128 stands for zero in the data rows.
Here are some numbered points:
[145 55 51 56 112 135 57 195 192 221 166 141] 0
[128 188 178 179 158 140 184 91 86 87 122 149] 1
[123 101 117 108 129 116 121 137 153 166 165 147] 2
[144 142 131 124 112 113 125 124 116 106 133 99] 3
[97 96 113 164 142 151 178 145 142 147 177 132] 4
[134 71 66 101 148 138 114 148 154 146 173 192] 5
[175 146 129 109 118 105 102 135 109 114 77 104] 6
[160 118 108 102 117 110 99 141 149 109 87 103] 7
[116 110 128 91 101 117 99 174 192 118 75 78] 8
[108 132 126 139 137 138 143 128 144 147 119 139] 9
[77 91 114 170 140 144 155 140 156 153 157 173] 10
[168 221 205 152 131 106 158 83 25 55 64 79] 11
[140 168 183 169 143 107 184 48 52 45 69 106] 12
[127 137 136 134 121 145 128 165 150 111 121 113] 13
[95 92 115 111 121 135 123 131 156 156 149 131] 14
[86 37 49 125 159 175 125 118 149 227 211 233] 15
[168 114 103 94 123 124 89 123 118 119 135 132] 16
[208 211 205 198 196 144 221 4 15 14 127 136] 17
[195 111 96 121 117 117 71 90 119 125 110 125] 18
[122 55 48 72 133 127 58 188 187 217 148 152] 19
[130 184 184 167 158 119 167 91 81 85 120 106] 20
[66 87 104 97 105 157 117 174 197 196 127 120] 21
[104 113 124 110 95 132 103 139 141 144 93 94] 22
[106 72 72 64 143 148 86 142 157 189 187 159] 23
[70 144 131 180 164 158 190 151 150 198 146 148] 24
[143 160 143 181 164 130 162 86 81 119 102 150] 25
[205 201 208 197 203 153 206 29 29 18 121 136] 26
[63 93 137 106 100 140 115 169 166 161 128 112] 27
[90 45 61 59 124 139 88 150 173 184 144 150] 28
[166 167 158 142 137 98 160 78 58 66 146 109] 29
[104 79 126 102 98 109 117 145 131 120 133 130] 30
[78 170 187 193 141 148 206 85 91 86 125 100] 31
[102 107 111 125 142 156 127 142 157 148 156 165] 32
[122 85 81 103 100 125 85 221 204 175 70 92] 33
[102 113 86 121 114 137 89 167 170 195 131 149] 34
[83 62 58 136 151 130 144 149 196 215 152 184] 35
[152 146 137 120 115 104 112 112 114 113 134 109] 36
[132 122 158 93 87 98 114 112 77 88 96 73] 37
[98 141 139 158 134 140 146 130 123 166 126 133] 38
[144 155 131 154 120 124 138 132 101 151 94 116] 39
[159 121 123 108 108 71 108 110 96 77 133 69] 40
[149 163 162 154 142 115 179 74 66 78 80 118] 41
[151 189 204 153 120 103 154 98 65 45 64 86] 42
[133 142 182 113 92 120 151 120 86 83 69 66] 43
[137 160 155 163 142 126 161 125 88 117 86 105] 44
[129 102 79 122 121 128 83 146 149 186 149 166] 45
[167 181 179 108 101 93 129 99 104 65 100 63] 46
[138 151 148 121 110 133 135 162 153 110 88 92] 47
[109 99 101 110 133 126 132 90 102 119 208 179] 48
[115 53 95 75 119 119 82 156 168 158 141 162] 49
[142 155 164 157 132 108 139 92 73 66 84 121] 50
[21 175 162 192 159 167 206 156 150 147 166 168] 51
[138 90 91 93 93 135 102 161 159 187 133 154] 52
[131 111 91 134 147 131 106 70 125 157 178 199] 53
[153 152 148 124 101 108 114 131 150 112 84 74] 54
[110 161 167 166 148 139 167 118 98 117 163 141] 55
[92 80 121 106 121 128 127 97 135 129 181 170] 56
[90 158 174 147 136 119 183 106 98 102 112 119] 57
[147 164 155 114 99 98 116 99 133 87 124 76] 58
[157 159 160 159 171 137 158 51 46 48 131 141] 59
[90 148 154 166 144 152 157 138 119 137 173 166] 60
[182 97 97 94 119 137 63 122 129 141 96 117] 61
[77 91 103 158 147 130 191 153 124 143 205 137] 62
[132 147 129 131 126 115 134 105 94 120 97 108] 63
[148 158 144 149 135 107 143 102 99 125 162 116] 64
[135 99 116 92 115 130 109 158 151 131 119 120] 65
[106 142 138 163 166 143 148 148 155 147 164 179] 66
[119 94 122 93 118 142 119 162 149 141 138 138] 67
[129 90 68 99 100 129 53 166 181 196 125 147] 68
[125 107 94 139 114 131 114 113 133 154 147 157] 69
[87 151 136 170 147 136 138 133 127 162 121 124] 70
[140 129 133 114 141 115 103 137 134 143 94 116] 71
[116 99 97 123 129 122 134 119 129 128 191 142] 72
[112 95 92 91 117 137 102 150 165 176 137 152] 73
[123 96 89 124 147 132 132 125 121 150 194 194] 74
[114 131 125 121 108 105 135 119 115 127 172 105] 75
[102 192 189 216 168 151 193 116 121 93 134 139] 76
[62 36 53 139 164 172 141 114 127 212 228 215] 77
[114 132 144 132 118 126 130 124 107 138 108 112] 78
[120 144 129 133 137 138 128 100 124 123 184 203] 79
[229 139 134 94 83 88 108 88 87 70 121 62] 80
[96 82 117 109 122 147 128 114 138 130 157 163] 81
[185 96 114 70 119 116 96 91 125 100 116 115] 82
[29 165 160 198 170 143 186 157 140 159 163 177] 83
[152 106 91 109 126 135 110 139 160 173 120 147] 84
[135 136 125 112 108 114 140 129 129 123 132 109] 85
[131 93 69 57 107 90 84 133 146 147 165 131] 86
[138 146 143 129 117 112 116 149 134 120 99 124] 87
[102 102 79 129 135 140 127 139 147 183 134 165] 88
[91 70 112 81 75 127 102 225 211 127 74 75] 89
[93 98 87 163 162 150 141 150 164 179 141 166] 90
[145 136 128 129 132 112 104 118 131 136 84 125] 91
[113 156 157 125 126 131 145 126 113 118 152 130] 92
[127 176 188 159 149 121 197 95 100 79 114 103] 93
[117 99 93 146 160 142 149 87 96 138 221 173] 94
[137 132 151 114 108 132 119 127 118 86 81 84] 95
[108 45 35 98 152 155 66 153 178 212 186 191] 96
[113 115 99 135 130 142 133 135 136 148 166 185] 97
[122 142 126 157 139 132 148 120 147 154 125 146] 98
[40 76 72 149 157 166 143 167 206 219 161 187] 99
[121 132 147 156 135 137 143 130 137 139 121 134] 100
[112 88 87 117 122 130 104 170 179 170 142 153] 101
[147 142 142 113 96 106 119 97 101 99 137 97] 102
[168 96 96 95 121 115 89 140 118 140 116 129] 103
[133 137 140 146 158 148 133 106 119 98 120 136] 104
[164 138 139 117 98 118 97 170 141 103 62 85] 105
[88 70 62 126 154 153 131 126 153 204 182 192] 106
[159 165 160 135 112 107 110 111 120 125 82 107] 107
[197 103 101 80 94 106 84 121 94 134 158 101] 108
[210 68 52 82 111 99 57 135 139 146 110 128] 109
[142 94 80 106 157 162 77 164 191 203 168 191] 110
[130 108 146 115 110 113 112 142 110 111 100 120] 111
[186 206 225 103 88 91 103 83 92 42 84 32] 112
[111 84 98 87 97 126 87 164 158 167 132 136] 113
[154 160 171 119 113 105 124 106 99 90 121 85] 114
[128 92 77 127 133 154 114 83 125 150 189 217] 115
[172 194 202 94 70 90 126 112 113 41 46 45] 116
[102 69 97 81 86 123 85 165 161 174 118 130] 117
[128 137 147 98 112 108 119 139 118 111 101 113] 118
[112 139 121 146 139 142 125 130 149 161 142 124] 119
[122 121 114 121 126 124 119 122 141 126 128 158] 120
[98 97 138 95 90 129 118 157 164 124 115 87] 121
[156 44 48 70 128 119 58 146 175 183 125 182] 122
[106 129 125 107 98 141 124 157 146 153 163 103] 123
[138 158 193 172 140 126 173 80 98 76 97 127] 124
[136 134 134 119 115 132 126 147 123 126 125 119] 125
[97 188 163 183 123 148 186 108 97 91 164 79] 126
[90 78 147 119 118 133 116 158 142 149 116 98] 127
[118 126 117 113 101 138 112 161 158 154 137 95] 128
[166 154 170 105 118 125 120 133 121 89 85 106] 129
[110 128 111 98 117 116 125 120 111 131 155 107] 130
[152 94 101 97 133 151 101 155 151 149 133 178] 131
[88 129 143 143 116 143 119 173 176 154 148 160] 132
[123 164 160 166 152 134 176 99 104 112 163 91] 133
[177 142 130 125 116 98 115 134 125 77 98 105] 134
[105 155 141 148 123 106 137 125 139 151 176 130] 135
[146 191 192 172 157 112 192 76 61 72 143 83] 136
[98 78 74 115 146 141 127 102 121 173 251 173] 137
[138 103 88 111 141 134 87 137 147 144 147 167] 138
[139 134 142 143 148 131 149 100 119 118 120 132] 139
[158 125 118 126 129 128 111 135 129 107 87 110] 140
[153 189 190 124 114 110 127 139 125 86 89 85] 141
[145 131 126 97 106 110 109 118 123 109 150 113] 142
[73 54 82 86 124 145 108 147 178 179 163 183] 143
[130 118 113 136 150 140 122 69 106 108 184 172] 144
[183 44 35 50 137 115 40 162 170 195 117 179] 145
[159 108 111 100 89 128 75 200 176 123 62 89] 146
[119 145 123 136 125 147 141 155 146 148 152 138] 147
[133 217 192 208 163 141 195 82 80 50 119 119] 148
[103 126 133 130 112 131 121 158 146 164 110 147] 149
[128 173 172 176 181 158 166 122 111 149 118 124] 150
[129 85 88 75 123 137 108 133 150 132 192 143] 151
[119 192 205 146 118 107 165 108 68 73 77 88] 152
[117 185 192 181 152 149 197 102 96 82 119 138] 153
[146 168 161 143 136 122 173 100 86 96 157 118] 154
[96 68 99 69 101 144 81 175 172 175 153 139] 155
[118 101 90 115 140 144 106 126 158 177 142 162] 156
[131 126 131 137 123 139 123 128 130 104 129 142] 157
[76 103 110 102 109 155 116 172 185 185 131 134] 158
[167 194 173 191 170 124 168 65 49 90 61 122] 159
[103 117 106 119 119 126 112 147 132 152 140 152] 160
[188 213 202 117 116 112 139 118 103 33 52 65] 161
[125 129 112 137 127 116 127 116 124 132 102 129] 162
[138 139 148 125 119 117 119 140 119 105 124 119] 163
[119 73 100 94 110 113 97 151 141 141 137 131] 164
[13 153 138 188 169 150 179 172 155 194 133 158] 165
[103 122 127 128 115 153 97 205 168 133 116 111] 166
[160 170 148 139 131 124 154 111 94 106 159 127] 167
[83 83 65 146 160 143 135 142 192 193 179 189] 168
[32 20 60 116 113 157 126 179 217 209 189 164] 169
[95 149 127 157 149 138 136 130 125 158 132 144] 170
[130 146 157 123 150 111 119 110 96 91 155 91] 171
[160 183 162 194 149 149 176 82 84 105 112 138] 172
[135 173 199 172 140 120 203 90 72 69 95 93] 173
[54 47 62 103 129 127 110 155 150 200 162 185] 174
[97 59 62 107 150 144 119 107 127 181 253 177] 175
[114 112 109 103 125 149 102 130 145 150 95 122] 176
[137 147 150 120 103 97 128 139 113 100 135 65] 177
[191 168 178 164 155 123 163 48 42 64 80 121] 178
[126 134 121 126 134 121 117 141 125 157 111 155] 179
[120 130 143 89 94 122 115 143 122 103 103 79] 180
[122 117 108 103 145 162 108 132 151 144 160 166] 181
[125 151 184 161 143 130 180 83 102 89 105 101] 182
[128 170 161 164 149 139 162 102 101 97 134 164] 183
[122 87 88 119 128 135 96 128 121 151 135 144] 184
[159 126 114 126 127 109 105 117 121 124 95 132] 185
[136 171 182 179 180 123 171 69 91 76 100 110] 186
[191 127 113 74 104 101 117 87 91 93 151 87] 187
[156 187 194 151 118 119 157 95 66 86 58 69] 188
[112 117 95 125 136 129 122 113 123 148 110 136] 189
[119 171 184 163 134 137 161 110 110 109 178 97] 190
[108 92 95 85 123 135 104 137 147 150 128 135] 191
[79 102 91 169 164 158 167 147 148 171 178 186] 192
[117 100 103 107 122 135 109 87 117 106 167 174] 193
[120 115 84 126 133 110 132 48 101 108 223 177] 194
[192 140 132 112 129 131 117 102 114 85 120 151] 195
[61 99 88 193 162 144 167 151 170 180 132 194] 196
[143 87 97 85 125 107 80 135 142 140 125 141] 197
[150 120 131 99 100 130 83 176 177 109 97 111] 198
[128 208 199 196 164 141 200 67 68 66 117 152] 199
[202 131 133 104 107 84 89 86 80 80 28 77] 200
[135 153 145 142 123 120 130 133 126 132 134 152] 201
[245 158 111 99 95 86 90 86 78 80 49 57] 202
[104 103 78 127 131 120 111 146 163 179 140 169] 203
[106 125 128 121 104 126 137 127 134 136 170 116] 204
[119 84 76 93 116 116 78 178 198 179 113 144] 205
[250 124 148 60 79 95 94 97 76 66 60 54] 206
[91 163 135 143 112 113 153 122 121 134 165 112] 207
[113 112 109 106 123 148 100 137 146 160 98 128] 208
[130 87 88 92 102 119 82 177 182 164 141 146] 209
[114 79 90 125 146 140 127 97 122 164 202 176] 210
[88 38 34 126 153 174 133 169 205 216 173 184] 211
[109 92 89 122 150 156 106 161 182 185 158 177] 212
[87 96 110 178 155 151 167 146 176 165 181 181] 213
[206 199 178 122 115 104 117 107 103 78 50 60] 214
New points follow, each followed by the numbers of its three nearest points above by angle, nearest first.
[120 99 92 79 90 92 85 155 156 165 159 91] 86 113 164
[40 78 68 151 148 161 138 157 201 219 190 178] 99 168 35
[186 215 205 116 113 116 134 106 136 40 64 62] 161 141 116
[100 165 147 175 163 143 166 149 140 152 168 182] 66 60 83
[161 109 102 102 142 121 98 147 142 156 136 142] 145 122 0
[144 147 130 119 133 140 123 124 134 117 131 151] 195 79 157
[169 115 110 102 145 118 101 128 123 122 120 133] 16 103 109
[133 155 141 161 153 154 152 129 131 116 140 144] 76 183 150
[108 81 77 135 147 129 141 140 169 180 145 169] 35 168 211
[0 60 72 170 171 188 166 192 223 229 212 214] 99 168 213
[127 106 100 100 131 124 110 133 135 134 178 146] 151 175 23
[151 174 184 137 106 114 148 98 69 79 70 62] 188 42 11
[140 141 139 138 115 117 137 138 117 135 97 99] 39 54 188
[117 55 23 115 157 153 88 154 183 235 201 205] 96 156 212
[204 129 133 89 79 96 87 129 117 70 72 61] 206 202 134
[76 79 67 141 146 159 136 140 143 182 220 239] 97 77 15
[2 45 63 134 144 153 141 159 205 221 246 172] 169 99 168
[166 69 88 72 105 107 85 159 153 140 108 139] 197 109 103
[193 118 133 96 94 108 96 102 95 96 92 87] 206 202 80
[95 138 111 112 97 146 123 203 198 141 123 119] 166 128 89
[102 127 120 148 142 156 153 129 131 166 153 168] 192 213 24
[59 61 74 120 133 130 127 153 150 186 168 168] 174 169 143
[140 138 129 115 126 138 118 141 141 136 147 162] 181 131 110
[128 103 129 117 131 123 118 132 143 144 151 153] 2 5 143
[207 133 122 92 149 126 106 92 117 84 138 163] 195 82 16
[13 40 29 154 142 161 136 181 239 255 188 200] 99 35 168
[150 169 167 172 131 112 168 120 73 102 77 85] 44 188 11
[94 121 104 144 136 147 146 152 162 160 149 158] 99 90 213
[141 128 114 126 125 146 124 116 150 145 117 137] 84 156 208
[133 161 161 117 102 120 129 130 129 93 78 85] 116 95 141
[154 188 193 132 123 117 127 142 120 78 73 89] 141 161 129
[147 157 148 162 159 142 149 112 135 137 116 130] 150 172 139
[111 166 148 166 129 141 166 110 101 103 149 93] 126 133 31
[46 154 131 181 159 137 180 171 156 194 127 139] 165 24 70
[53 140 133 162 137 158 152 184 150 163 121 148] 165 24 51
[146 134 112 134 118 129 105 153 163 146 83 91] 146 33 105
[100 118 113 130 111 160 118 184 178 196 128 138] 158 21 34
[190 127 131 111 128 110 108 103 116 85 125 135] 195 80 82
[144 164 183 121 98 114 146 115 86 91 63 70] 43 188 116
[128 113 132 124 116 117 121 142 119 127 122 121] 111 30 127
[118 87 69 106 138 147 95 142 202 226 164 162] 156 212 110
[155 156 151 144 117 108 126 111 132 119 78 93] 107 214 54
[102 71 73 111 148 121 120 127 144 166 192 159] 175 106 137
[116 126 115 124 116 144 103 173 173 177 131 140] 34 158 101
[122 137 163 142 126 133 149 116 124 123 108 105] 182 173 93
[107 84 145 113 100 127 124 158 165 119 103 96] 121 89 8
[99 25 12 92 154 155 65 158 184 222 205 201] 96 23 156
[126 129 94 122 139 124 107 105 132 171 150 178] 53 115 69
[112 126 130 116 124 133 111 138 138 149 93 111] 22 176 208
[153 118 94 107 100 142 86 145 163 147 64 84] 146 7 33
[138 163 142 130 118 127 144 122 127 107 111 125] 161 141 42
[129 156 154 164 144 137 150 141 106 108 81 110] 44 188 173
[55 153 182 194 135 151 204 91 99 91 128 82] 31 57 126
[156 84 62 67 129 134 59 157 158 185 114 152] 145 122 19
[23 81 76 141 137 171 149 181 220 212 184 180] 99 169 168
[78 98 101 139 137 134 153 114 122 148 189 135] 62 137 77
[90 74 62 132 137 158 122 148 189 196 163 173] 211 168 35
[123 97 89 123 144 137 129 144 144 138 164 180] 5 97 74
[131 127 120 124 127 110 128 133 122 124 159 108] 75 130 204
[195 119 107 110 119 119 97 160 161 102 83 81] 7 140 105
[93 129 134 151 163 148 144 149 149 178 150 156] 24 165 66
[126 82 82 101 140 140 92 141 191 205 143 168] 156 110 73
[181 199 193 100 89 81 132 87 99 35 76 44] 46 112 116
[90 78 121 84 90 123 90 228 215 130 73 67] 89 8 33
[132 80 64 78 144 131 97 138 140 140 194 122] 151 23 86
[162 152 139 139 127 116 118 126 133 74 106 114] 134 161 214
[120 124 138 97 107 113 113 143 126 122 108 119] 118 180 111
[114 125 136 136 114 120 133 141 135 142 110 110] 22 127 78
[131 138 140 132 154 143 123 133 132 122 127 139] 104 150 66
[106 105 110 124 141 140 123 139 146 161 182 189] 97 15 32
[97 94 93 154 151 141 136 127 150 166 141 151] 90 168 35
[48 107 87 187 165 144 172 158 163 170 143 175] 196 10 192
[150 107 85 94 103 120 79 97 121 157 100 117] 61 109 103
[137 98 103 92 122 131 111 139 142 113 158 130] 151 86 164
[126 130 133 140 132 136 128 122 141 124 154 162] 79 66 97
[147 157 152 136 142 125 149 99 94 99 144 73] 136 171 29
[58 76 85 148 145 159 139 134 190 198 158 175] 99 168 35
[80 122 128 101 108 125 118 149 167 158 174 113] 123 27 14
[72 86 88 141 154 162 130 157 193 214 153 185] 99 168 35
[72 56 41 135 177 152 134 135 156 225 198 220] 106 15 77
[132 109 111 121 133 115 110 143 153 147 104 135] 205 33 68
[68 67 96 126 129 142 139 144 178 175 169 164] 169 99 143
[91 113 140 120 129 130 139 141 140 146 120 119] 27 127 21
[100 46 72 120 159 151 128 88 115 185 253 201] 210 175 137
[93 109 109 103 106 129 113 161 169 176 180 102] 123 128 14
[148 158 157 116 110 128 120 173 141 94 82 97] 47 105 87
[153 122 91 122 130 135 109 121 136 132 120 135] 109 61 18
[118 122 120 124 119 116 126 143 128 119 152 93] 75 177 130
[135 124 130 144 110 141 130 192 168 126 91 102] 13 166 47
[133 138 130 146 135 142 136 131 129 124 135 161] 66 79 60
[112 100 97 134 128 129 119 128 136 161 123 134] 88 203 174
[131 128 123 131 131 127 124 147 127 124 124 138] 166 179 131
[19 50 50 154 156 178 134 162 237 252 187 201] 99 168 35
[182 108 142 74 55 74 85 94 54 48 66 41] 37 206 200
[115 120 98 133 124 134 116 155 140 154 124 142] 34 203 101
[102 135 142 140 135 146 128 163 158 144 145 165] 132 66 147
[140 143 114 119 122 155 97 166 153 142 80 102] 146 33 105
[113 142 131 144 152 141 149 83 125 107 202 199] 79 144 94
[10 46 45 150 168 172 143 169 231 245 175 201] 99 168 35
[107 161 154 149 138 138 155 127 114 125 157 127] 55 190 92
[80 83 125 93 98 146 104 166 161 160 115 117] 27 21 117
[131 137 131 119 123 136 124 159 139 121 121 125] 13 166 198
[121 144 124 145 148 128 144 128 112 128 160 153] 60 55 79
[165 148 134 114 131 109 125 139 123 80 111 110] 134 161 129
[58 140 136 168 154 137 157 146 146 159 175 166] 83 51 165
[138 160 181 141 119 110 138 104 80 76 89 110] 42 50 11
[189 128 89 107 125 116 99 87 119 111 122 113] 18 82 16
[114 127 120 139 126 126 125 122 124 118 145 165] 79 97 115
[122 136 119 137 145 134 134 109 120 133 113 134] 25 139 162
[122 139 124 119 116 101 140 112 108 115 160 132] 75 194 64
[104 112 160 120 102 124 128 139 140 131 106 109] 121 127 22
[177 107 101 98 122 137 78 122 123 135 98 122] 61 103 109
[132 145 146 142 146 128 138 108 110 107 143 163] 183 1 199
[98 135 124 139 146 144 140 134 130 164 154 168] 192 66 170
[195 197 201 105 117 101 107 97 105 75 40 56] 214 161 112
[118 135 123 159 126 131 140 126 139 153 119 130] 98 38 70
[130 94 94 110 104 142 90 190 185 144 98 122] 33 205 89
[131 132 118 132 155 150 137 143 127 128 141 166] 66 97 192
[114 97 118 96 130 119 102 126 130 138 167 125] 151 23 86
[141 111 126 105 110 103 112 155 137 109 110 110] 7 146 198
[98 57 78 69 140 139 86 143 175 167 139 157] 28 191 49
[110 105 101 122 122 157 107 176 172 191 135 150] 34 101 158
[153 140 136 128 129 107 137 108 93 99 137 121] 29 167 59
[61 63 75 115 129 162 133 159 178 181 162 158] 169 211 143
[71 116 104 172 160 159 141 154 151 156 166 170] 192 213 10
[92 134 104 152 138 132 153 150 126 158 183 135] 62 4 192
[148 138 130 156 142 132 139 82 95 104 138 157] 59 17 26
[113 59 66 102 165 141 76 125 149 176 169 199] 96 138 5
[117 113 100 149 168 147 135 140 131 149 155 169] 192 90 97
[134 128 150 124 140 120 136 93 103 91 125 143] 59 17 178
[156 163 158 162 159 131 151 88 82 107 84 128] 159 178 41
[125 92 122 97 105 112 112 94 118 111 144 132] 193 82 142
[122 142 149 152 128 140 147 127 126 132 103 110] 44 100 150
[172 110 102 101 111 104 88 152 165 100 73 68] 7 146 105
[137 137 133 123 138 131 108 125 122 131 78 112] 91 71 140
[135 159 140 151 141 133 135 127 104 133 95 110] 44 39 159
[118 136 119 128 118 127 115 147 158 154 96 113] 33 8 22
[143 133 122 95 97 124 92 201 194 86 72 99] 198 146 8
[154 142 128 130 128 125 119 127 121 138 100 128] 91 6 185
[102 131 141 167 137 128 146 139 130 165 128 133] 38 70 24
[61 75 83 143 161 161 137 159 201 223 157 192] 99 35 168
[123 116 111 107 104 141 129 208 193 156 106 116] 33 89 166
[201 139 134 70 95 81 98 93 93 61 120 66] 80 206 187
[124 130 141 137 131 127 133 115 112 106 136 159] 183 79 59
[128 142 133 128 125 139 125 165 140 126 128 155] 132 147 166
[221 119 142 85 74 92 85 93 81 60 68 54] 206 202 80
[131 126 83 138 139 140 115 122 141 136 117 130] 189 84 156
[133 128 118 99 98 130 112 133 128 99 131 55] 180 177 3
[82 124 89 121 141 133 139 138 126 153 176 187] 97 74 77
[114 165 176 181 148 146 166 116 120 119 134 108] 76 31 153
[141 150 142 145 132 145 132 163 144 144 117 121] 13 47 147
[137 163 157 148 119 122 154 119 101 120 67 81] 188 44 152
[106 100 113 127 122 124 134 102 117 120 157 117] 72 56 194
[122 126 131 156 162 155 138 122 130 114 132 152] 104 66 76
[116 115 147 105 119 114 127 156 151 117 90 68] 8 180 121
[140 83 111 85 107 98 91 155 149 121 112 109] 65 164 197
[125 60 62 78 131 133 83 144 148 194 199 166] 23 96 2
[87 108 127 99 99 132 121 151 156 145 114 129] 27 21 158
[159 186 190 166 128 126 153 110 96 101 73 88] 188 42 11
[121 135 141 113 109 122 135 125 111 111 104 97] 43 37 95
[162 159 132 161 157 133 141 97 104 142 112 153] 25 172 159
[40 26 61 94 110 156 119 179 222 212 171 163] 169 14 143
[162 99 128 64 81 87 98 151 159 89 56 66] 7 105 8
[102 134 151 132 132 118 153 130 142 160 186 132] 135 204 207
[123 120 96 126 129 128 129 134 125 168 123 149] 88 203 45
[78 82 121 78 69 135 108 246 213 143 80 90] 89 33 121
[107 123 131 135 140 140 133 84 120 112 174 167] 144 79 194
[121 117 105 129 125 155 125 157 160 148 130 153] 212 101 211
[117 94 114 92 122 143 109 168 137 145 143 145] 67 155 49
[175 169 166 129 124 107 121 108 87 82 53 77] 214 161 188
[155 120 112 98 113 142 85 205 193 127 59 81] 146 198 8
[141 139 145 136 141 122 124 111 128 121 127 118] 186 20 178
[121 138 106 122 110 140 125 208 188 143 119 131] 166 33 89
[167 195 167 160 114 136 161 112 81 100 65 68] 188 11 44
[115 86 80 108 143 148 95 119 173 202 155 165] 156 96 212
[113 89 110 104 134 141 116 53 105 138 165 179] 193 53 115
[132 117 98 130 153 141 120 113 155 175 138 152] 156 110 106
[162 149 145 103 111 131 103 198 170 109 84 108] 198 105 146
[149 133 129 91 78 85 100 111 106 103 90 70] 37 206 40
[170 159 140 141 110 110 112 120 133 131 77 103] 107 214 54
[123 104 112 93 144 120 98 128 138 138 183 118] 151 23 86
[149 161 152 143 116 107 138 120 94 104 129 85] 114 46 3
[137 143 140 136 139 136 117 154 111 122 133 140] 201 163 125
[114 112 145 126 112 125 133 142 143 115 112 109] 121 89 8
[138 122 89 129 125 133 118 120 135 151 98 137] 189 84 162
[130 126 114 129 112 112 131 129 121 122 150 89] 75 177 3
[129 122 142 117 109 133 111 137 135 133 99 107] 22 105 8
[134 122 112 125 120 129 131 165 164 183 104 122] 33 34 205
[101 67 65 78 156 124 98 135 160 180 214 180] 23 96 175
[150 108 97 96 120 104 101 133 132 146 142 109] 86 109 103
[157 180 156 151 124 125 130 115 122 80 102 107] 161 42 214
[76 66 91 75 116 139 102 148 189 174 146 164] 143 28 73
[132 121 116 112 117 114 117 112 109 102 134 103] 40 187 102
[44 77 113 160 143 135 166 152 161 146 147 152] 10 196 213
[95 107 115 114 145 147 133 148 157 152 152 173] 32 99 212
[125 115 124 112 136 126 105 152 145 149 117 139] 205 19 68
[127 153 139 127 111 104 144 123 106 102 134 81] 177 3 114
[112 68 74 98 144 151 97 156 161 186 191 190] 96 23 5
[110 139 170 131 93 123 143 144 106 117 102 76] 43 78 177
[99 100 115 107 94 116 117 139 137 135 93 110] 22 121 89
[117 129 165 99 107 116 132 119 100 110 82 84] 43 37 95
[152 110 102 104 111 108 93 149 152 117 92 94] 7 146 198
[169 153 117 133 132 127 129 112 121 107 129 142] 195 167 17
[193 108 132 109 127 127 97 86 104 82 120 132] 195 82 18
[91 70 127 98 86 136 110 207 198 153 92 93] 89 33 121
[179 182 181 122 121 113 133 118 99 75 90 90] 161 214 46
[102 155 145 160 163 160 161 154 155 143 168 166] 66 60 51
[140 137 131 134 136 115 141 77 81 84 135 106] 29 59 12
[149 106 114 96 99 117 105 107 128 124 110 102] 82 61 206
[116 147 143 176 154 135 167 122 100 101 139 159] 183 55 1
[119 59 53 98 144 149 92 146 171 177 151 155] 96 28 19
[116 85 79 99 107 130 85 116 159 187 201 127] 23 2 96
[8 75 95 154 143 171 162 173 206 210 172 190] 99 10 169
[233 147 159 77 85 100 97 98 90 64 48 52] 206 202 200
[24 150 144 175 143 165 168 172 134 175 132 162] 165 83 51
[114 94 95 99 114 126 88 173 176 159 109 132] 205 209 113
[146 184 191 156 127 111 153 106 71 66 69 88] 42 11 188
[182 144 120 117 122 133 107 87 121 82 131 135] 195 80 187
[132 125 115 113 112 113 125 157 149 129 135 90] 128 89 8
[157 95 86 107 130 137 106 134 164 178 132 158] 84 122 145
[121 118 114 103 113 111 118 109 105 107 150 94] 130 40 142
[130 121 135 107 135 139 127 139 122 115 173 133] 151 72 48
[99 135 136 151 138 133 170 144 127 131 147 119] 51 83 24
[111 45 7 87 164 148 80 165 169 231 188 205] 96 156 23
[106 76 72 79 119 138 88 144 174 192 148 164] 73 28 19
[129 133 129 136 121 136 116 148 134 127 118 133] 166 13 146
[134 114 139 103 116 117 113 143 143 119 95 91] 8 180 105
[129 159 148 129 139 129 135 91 118 136 145 168] 79 183 201
[194 162 177 160 151 107 156 68 52 74 67 105] 178 41 159
[155 160 145 153 177 124 149 80 75 114 102 115] 159 178 25
[130 145 147 142 117 130 129 124 113 91 124 117] 42 50 152
[106 114 135 94 114 113 122 139 133 117 111 92] 180 121 8
[122 103 105 103 127 135 129 140 145 129 177 142] 151 72 175
[162 139 112 129 138 129 132 121 130 134 112 109] 202 140 6
[142 171 162 155 113 120 144 118 96 107 86 81] 188 42 152
[133 131 121 131 127 109 142 116 114 136 155 113] 75 64 207
[139 141 150 124 126 124 115 148 130 96 111 126] 163 129 87
[67 162 189 176 130 160 184 85 110 117 123 108] 31 57 153
[130 127 118 134 119 120 129 131 129 130 131 102] 177 85 3
[128 154 135 132 126 150 136 149 152 142 148 153] 147 66 132
[92 107 110 143 140 125 173 145 125 139 185 125] 62 4 192
[164 113 105 94 128 124 100 149 175 184 158 179] 110 84 131
[180 217 220 172 133 107 160 97 50 69 90 86] 11 42 188
[172 210 171 166 149 91 183 30 7 22 124 97] 29 17 59
[100 88 118 96 103 126 99 200 196 138 85 83] 89 8 33
[150 134 150 102 79 100 115 162 138 81 103 57] 180 177 54
[136 117 95 137 135 115 109 155 127 163 124 134] 45 19 34
[93 142 126 168 115 119 172 112 114 133 174 97] 207 126 133
[140 111 105 117 127 138 106 120 127 143 101 130] 61 176 208
[84 68 57 131 123 160 121 146 206 206 166 172] 211 35 169
[187 123 128 100 149 120 106 89 112 96 134 149] 195 82 16
[110 142 125 122 123 151 124 157 151 147 133 158] 132 147 149
[134 95 107 114 137 140 106 141 165 169 139 163] 110 156 212
[124 137 122 112 109 104 135 130 119 119 145 95] 85 177 75
